In the rows, 128 means zero.
Each named turn below is shown by a few rows before and after it. Which turns, in which order, take the first row of each later pair to the second? The first pair is answered.
Balun (before -> after):
[106 113 130 132 128 146 144 147 133]  ->  [131 105 122 107 109 120 136 123 118]
[150 124 143 136  95 132 123 119 145]  ->  [161 146 117 132 140 133 110 122 113]
[129 155 118 123 175 160 135 114 113]  ->  [111 126 156 132 108 160 157 107 156]
[106 113 136 132 102 133 153 170 160]  ->  [151 112 109  88 102  95 127 137 114]
nidif (before -> after):
[129 148 115  83 179 131 155 136 104]  ->  [126 135 120  69 161 117 166 126 108]
[ 98 133 139 165 115 126 113 124 133]  ->  [110 146 132 170 136 135 104 131 129]
[166 145 121 110 130  98 122 134  83]  ->  [157 132 125 102 110  88 129 124  88]
dop (before -> after):
[115 107 100 115 112  90 139 140 114]  ->  [134 134 115  91 125 152 134 104  96]
[118 144 130 148 161 143 125 127 134]  ->  [129 140 138 151 152 132 135 137 150]
[161 108 110 104 119  89 159 156 147]  ->  [109 117  73 100 138 125 123 125  87]
[153 146 138 128 152 147 114 135 121]  ->  [142 129 131 146 141 107 117 162 135]
Pairs:
Between the rows of a pair lie two turns.
[ 63 150 101 121 154 153 112 129 112]  ->  [ 59 135 124 145 106 161 106 118 134]
Balun, nidif
[146 141  84 166 139 119  88 155 125]  ->  [186 139  93 130 138  91 109 145 129]
nidif, nidif
[ 75 123 146 114 137 169 156 131 149]  ->  [ 97 140 145 121 165 182 152 140 144]
nidif, nidif
[131 130 134 128 155 141 118 121 113]  ->  [142 124 139 107 147 126 130 115 118]
nidif, nidif
[130 130 160 126 104 149 109 106 156]  ->  [159 126 136 125 126  88 107 133 152]
Balun, dop
[141 119 134 126 129 144 141 127 147]  ->  [116 113 111 142 139 128 123 138 137]
dop, nidif
[ 87 121 136 181  87 138 127 132 140]  ->  [133 157 127 189 144 160 115 150 130]
nidif, nidif
[139 158 119 160 135 166  85 120 105]  ->  [140 150 156 166 109 175 119 128 151]
nidif, Balun
[135 132 137 145 107  94 113 151 163]  ->  [152 136 120 125 121  80  99 142 141]
Balun, nidif
[120 122 137 169 128 126 144 142 158]  ->  [137 138 149 158 135 158 146 126 151]
dop, dop
[104 122 113 124 138 107 130 137 117]  ->  [109 117 116 117 126 100 130 130 117]
Balun, Balun
[114 110 143 164  70 128 111 119 149]  ->  [133 135 110 134 115 146  81  89  90]
dop, Balun
[159 120 117 182 132  92  99 163 148]  ->  [166 119 123 178 130  93 109 164 159]
nidif, Balun
[ 99 123 155 141 112 106 160 189 170]  ->  [ 81 160 117 123 168 176 116 150  94]
dop, nidif
[129 133 149 115 161 136 128 164 146]  ->  [111  99 152 112 105 107 124 146 146]
dop, Balun
[127 134 162 136  94 186 142 109 158]  ->  [ 90 121 130 185 105 142 122 152 158]
dop, nidif
[128 149 103  88 151 173 116 115  99]  ->  [101 113 143 130  97 147 156 159 179]
Balun, dop
[149 131 143 121 126 122 164 136 157]  ->  [ 83 116 109 130 124 123 136 122 115]
nidif, dop
[160 147 124 151 141 155 133 153 147]  ->  [116 126  88 154 134 109 120 159 124]
nidif, dop
[100 133 137 149 124 167 111 122 120]  ->  [147 151 138 133 155 164 115 126 118]
nidif, nidif
[152 120 140 137  93 128 137 128 161]  ->  [106 119  94 139 116 123 101 123 109]
dop, Balun
[ 97 114 143 135 118 132 139 146 147]  ->  [137 118 129  94 119 116 121 109 109]
Balun, dop
[177 123 159  80 120 109 157 115 167]  ->  [ 65  93 111 101  96 103 121  99 120]
nidif, dop
[170 135 149 134 110 143 126 113 149]  ->  [155 145 149 147 131 158 131 128 150]
Balun, Balun
[ 82 110 178 111  80 177 124  73 137]  ->  [113 104 197 153  80 141 143 123 194]
nidif, dop
[139 121 172 130 107 143 134 115 164]  ->  [111 110 109 124 128  91  91 113 104]
dop, Balun
[165 130 164  80 157 173 163 108 129]  ->  [126  90 109 118 154  56 150 164 122]
dop, Balun
[112 135 119 144 133 132 126 133 114]  ->  [145 144 129 138 136 130 137 136 126]
nidif, dop
[184 142 153  94 139 136 130 106 122]  ->  [110 123 130 160 151  93 137 177 151]
Balun, dop
[147 122 129 132 134 106 135 132 150]  ->  [146 126 130 138 139 112 137 139 154]
Balun, Balun
[132 121 145 127 101 112 123 118 139]  ->  [113 130 143 149 130 136 129 144 145]
Balun, Balun
[154 110 137 116  98  80 127 121 169]  ->  [167 135 146  93 113 142 122  88 151]
dop, dop
[113 127 145 132 154 112 187 174 179]  ->  [131 154 156 105 168 176 179 139 154]
dop, dop
[116 115 152 146  78 156 137 108 152]  ->  [188 123 127 118 108  89 126 118 131]
Balun, dop
[145 143 109 124 155 112 122 148 144]  ->  [109 126 132 142 118 133 132 142 169]
dop, Balun
[121 120 153  92 124 136 179 122 146]  ->  [115 138 143 104 161 148 173 138 138]
Balun, Balun
[ 93 124 134 136 112 145 143 121 137]  ->  [151 128 133 103 108 112 138 105 126]
Balun, dop
[ 82 102 123 181 131 125  97 155 135]  ->  [113 113  97 157 156 104  79 142  98]
Balun, Balun
[138 152 147 110 139 185 152 109 149]  ->  [156 147 140  84 130 164 148  92 138]
nidif, Balun
[156 122 123  94 125 158 128  87 127]  ->  [132 134 110 112 161 176 126 110 120]
nidif, Balun
[ 59 113 124 129 103  94 126 112  89]  ->  [120 144 177  99 106 162 147  79 110]
dop, nidif
[160 158 157 168 160 153 150 162 171]  ->  [165 113 165 134  67 103 144 107 169]
Balun, nidif
[100 109 163 153  83 120 144 148 157]  ->  [ 86 142 135 156 132 181 108 128 104]
dop, nidif
[101 131 117 128 157 119 152 158 130]  ->  [124 136 131 123 157 124 163 156 143]
dop, dop
[168 112 125 105 109  86 154 123 124]  ->  [135 143 104 134 179 127 147 157 110]
Balun, dop
[212 148 136  76 167 103 136 123 126]  ->  [132  91 148  68  76  75 148  98 142]
nidif, nidif
[125 120 157 117 105 130 168 136 188]  ->  [ 56 127  98 147 140 147 117 135 127]
dop, nidif
[121 123 121 114 147  91 151 159 132]  ->  [149 139 139  99 152 123 161 149 137]
dop, dop
[150 133 136 159 147 135  88 117 109]  ->  [142 132 158 169 144 151 115 132 141]
nidif, Balun
[160 135 136  94 108 126 120  97 130]  ->  [145 141 130 141 153 108 138 165 158]
Balun, dop
[119 107 170 126 139 161 151 129 156]  ->  [133  84 131 109 123  84 124 116 121]
Balun, dop
[147 124 167 115 135 139 166 143 163]  ->  [ 66 102 121 133 129 116 136 143 124]
nidif, dop
[ 93 143 112 145 164 128  99 121  65]  ->  [ 69 126 171 167 112 152 143 138 140]
nidif, Balun
[133 122 146 119 118 142 127 116 131]  ->  [125 129 143 127 135 154 128 125 131]
Balun, Balun
[105 130 132 124 122 170 125 107 118]  ->  [122 123 139 120 105 161 124 101 122]
nidif, Balun
[133 122 137 149  80 129 124 120 123]  ->  [174 142 130 138 122 122 125 130 118]
Balun, dop
[ 85 133 137 153 153 137 156 160 145]  ->  [114 153 140 130 172 165 155 143 131]
dop, nidif
[ 98 141 122 144 137 113 112 139 133]  ->  [113 139 113 129 135  96 105 125 124]
Balun, Balun
[130 130 123 137 156 124 148 142 145]  ->  [129 132 112 129 165 128 142 133 128]
dop, nidif
[129 131 135 147  88 144  81  85 115]  ->  [170 132 154 159  88 122 101 114 152]
nidif, dop
[ 97 119 144  77 128 133 167 111 121]  ->  [ 82 112 133  83 127 119 165 117 119]
dop, dop
[175 136 125 166 139 115  94 147 132]  ->  [127 118 139 184 104 140 101 145 151]
dop, Balun
[138 128 146 168 118 112 165 137 193]  ->  [147 156 111 165 183 117 148 155 154]
Balun, Balun
[145 147 156 147 145 155 163 165 160]  ->  [149 108 155 113  72 111 148 121 148]
Balun, nidif
[135 147 122 108 167 136 146 142 121]  ->  [151 129 128  86 128 112 142 118 119]
Balun, Balun
[152 123 138 124 112 110 108 111 116]  ->  [134 118 131 134 108 110 103 112 112]
dop, nidif
[ 54 113  93 119 148 103 144 167 110]  ->  [ 78 106  83  92 139  76 134 143  94]
Balun, Balun
[ 89 112 127 142 109 131 110 124 115]  ->  [103 110 133 142 102 128  99 115 119]
nidif, Balun
[103 113 130 158 121 141 126 140 114]  ->  [118 109 125 147 107 125 109 121 102]
Balun, nidif
[145 135 174  90 119 160 140  97 114]  ->  [132 125 117 115 161  69 122 155  96]
dop, Balun
[161  90 138 122  81  46 157 140 133]  ->  [ 86  83 122 184  70  85 127 150 128]
nidif, nidif
[121 119 174 156  96 133 141 146 171]  ->  [ 87 142 130 170 145 163 101 142 115]
dop, nidif
[176 144 124 147  90 127 129 114 147]  ->  [188 157 109 131 125 122 130 122 133]
Balun, nidif
[145 104 127 131 120  59 128 141 134]  ->  [131 151 115 126 184 146 113 128  97]
Balun, dop
[122 130  98 140 148 118 124 127  98]  ->  [163 133 134 112 131 127 151 116 126]
dop, nidif
[129 118 126 178 107 114 107 145 142]  ->  [134 142 119 167 134 155  92 127 116]
nidif, dop
[ 95 122 113 142 122 136  94 134 137]  ->  [113 118 125 139  97 132  99 124 152]
nidif, Balun
[135 129 119 187 134 148  80 138 119]  ->  [151 122 131 185 107 141  80 128 133]
Balun, nidif
[ 84 117  98 128 162 111 132 151 118]  ->  [129 124 158 101 119 164 158 115 156]
dop, Balun
[136 121 107 125 142  84 145 143 128]  ->  [129 111 116 129 123  85 152 139 142]
Balun, Balun
[121 130 160 119 134 199 140 158 164]  ->  [ 93 117 129 152 143 148 130 197 163]
dop, nidif
[ 99 112 132 123 110 105 158 179 167]  ->  [137 108 105  89  98  69 122 144 129]
nidif, Balun
[111 129 102 118 151 129 111 115  98]  ->  [116 110 119 107 102 115 119  96 116]
Balun, Balun
[161 148 138 109 140 138 136 121 128]  ->  [116 116 118 115 117  88 133 133 126]
nidif, dop
[161 162  97 143 170 145  78 125  95]  ->  [194 142 118  82 136  97 112 105 106]
nidif, nidif
[198 136 129 136 133 143  86 111 107]  ->  [190 114 140 108  95 113 102  97 114]
nidif, nidif
[120 125 119 153 122  92 120 155 119]  ->  [147 153 127 118 144 149 116 116  97]
dop, nidif
[125 147 121 119 176 128 124 140 168]  ->  [124 143 113 112 177 112 125 139 159]
dop, nidif
[174 143 136 138 100 169  88  81 111]  ->  [171 126 141 187 111 111 118 157 170]
Balun, dop
[128 131 128 131 138 145 116 129 116]  ->  [146 129 131 118 139 135 124 129 117]
nidif, nidif
[ 92 102 137 147  83 113 133 125 150]  ->  [101 132 123 182 133 151 109 146 137]
nidif, nidif
[166 119 138 130 168 107 123 138 113]  ->  [ 94 110 133 159 161 138 116 146 113]
Balun, dop
[130 118 132 171  92  95 113 156 165]  ->  [ 99 128 123 147  89 160  88 101 117]
dop, Balun
[152 146 153 153 151 178 141 131 140]  ->  [109 106 116 172 135  93 138 164 136]
nidif, dop
[138 126 118 179 116 109  84 135 130]  ->  [171 136 121 163 130 103  91 137 129]
nidif, nidif
[161 138  89 146 154  64 114 128 107]  ->  [145 119  98 130 123  49 126 118 113]
nidif, nidif
[174 127 147 158 107  72 149 153 187]  ->  [ 99 152  72 157 167 128  80 116  79]
dop, nidif
[137  95 131 128 119  39 132 159 138]  ->  [ 47 121 147 146 135 186 122 127 116]
dop, Balun
[128 132 117 162  97 118 125 131 167]  ->  [113 138 107 143 100 142 103  97 127]
dop, Balun
[135 143 121 115 160 137 130 114 110]  ->  [142 131 137 134 146 109 148 141 149]
dop, Balun
[144 142 160  77 141 135 182 122 149]  ->  [ 65 106 125  97 112 102 165 130 130]
nidif, dop
[158 128 111 129 155 128 123 135 137]  ->  [151 131 103 130 157 136 117 130 128]
dop, dop
[176 117 125 112 103  88 113 109 129]  ->  [131 146  92 146 174 125 105 147 110]
nidif, Balun
[ 97 135  78 143 169  85 150 129 109]  ->  [148 137 111 136 156  72 180 142 154]
dop, dop
[144 126 119 110 137  88 147 133 124]  ->  [127 116 134 121 115  99 159 135 147]
Balun, Balun
[160 149 148 158 129 119 121 147 145]  ->  [119 137 113 155 124 107  93 131 104]
Balun, dop
[130 145 124  97 178 179 128 120 139]  ->  [156 131 124  67 144 149 122  88 131]
Balun, Balun
[134 137 143  66 129 132 158 104 114]  ->  [ 80 121 142  92 102 144 150 103 117]
nidif, nidif
[ 65 163  94 119 146 142 136 125  61]  ->  [ 96 153 171 114  78 174 183 112 136]
Balun, dop
[114 114  87 125 163 121 105 109 106]  ->  [131 102 100 137 147  81 121 141 144]
dop, dop
[140 117 114 146 119  92 108 134 128]  ->  [172 128 136 130 121 112 119 130 140]
dop, dop
[138 126 117 121 123 105 142 134 130]  ->  [128 123 127 129 120 112 150 141 140]
Balun, Balun
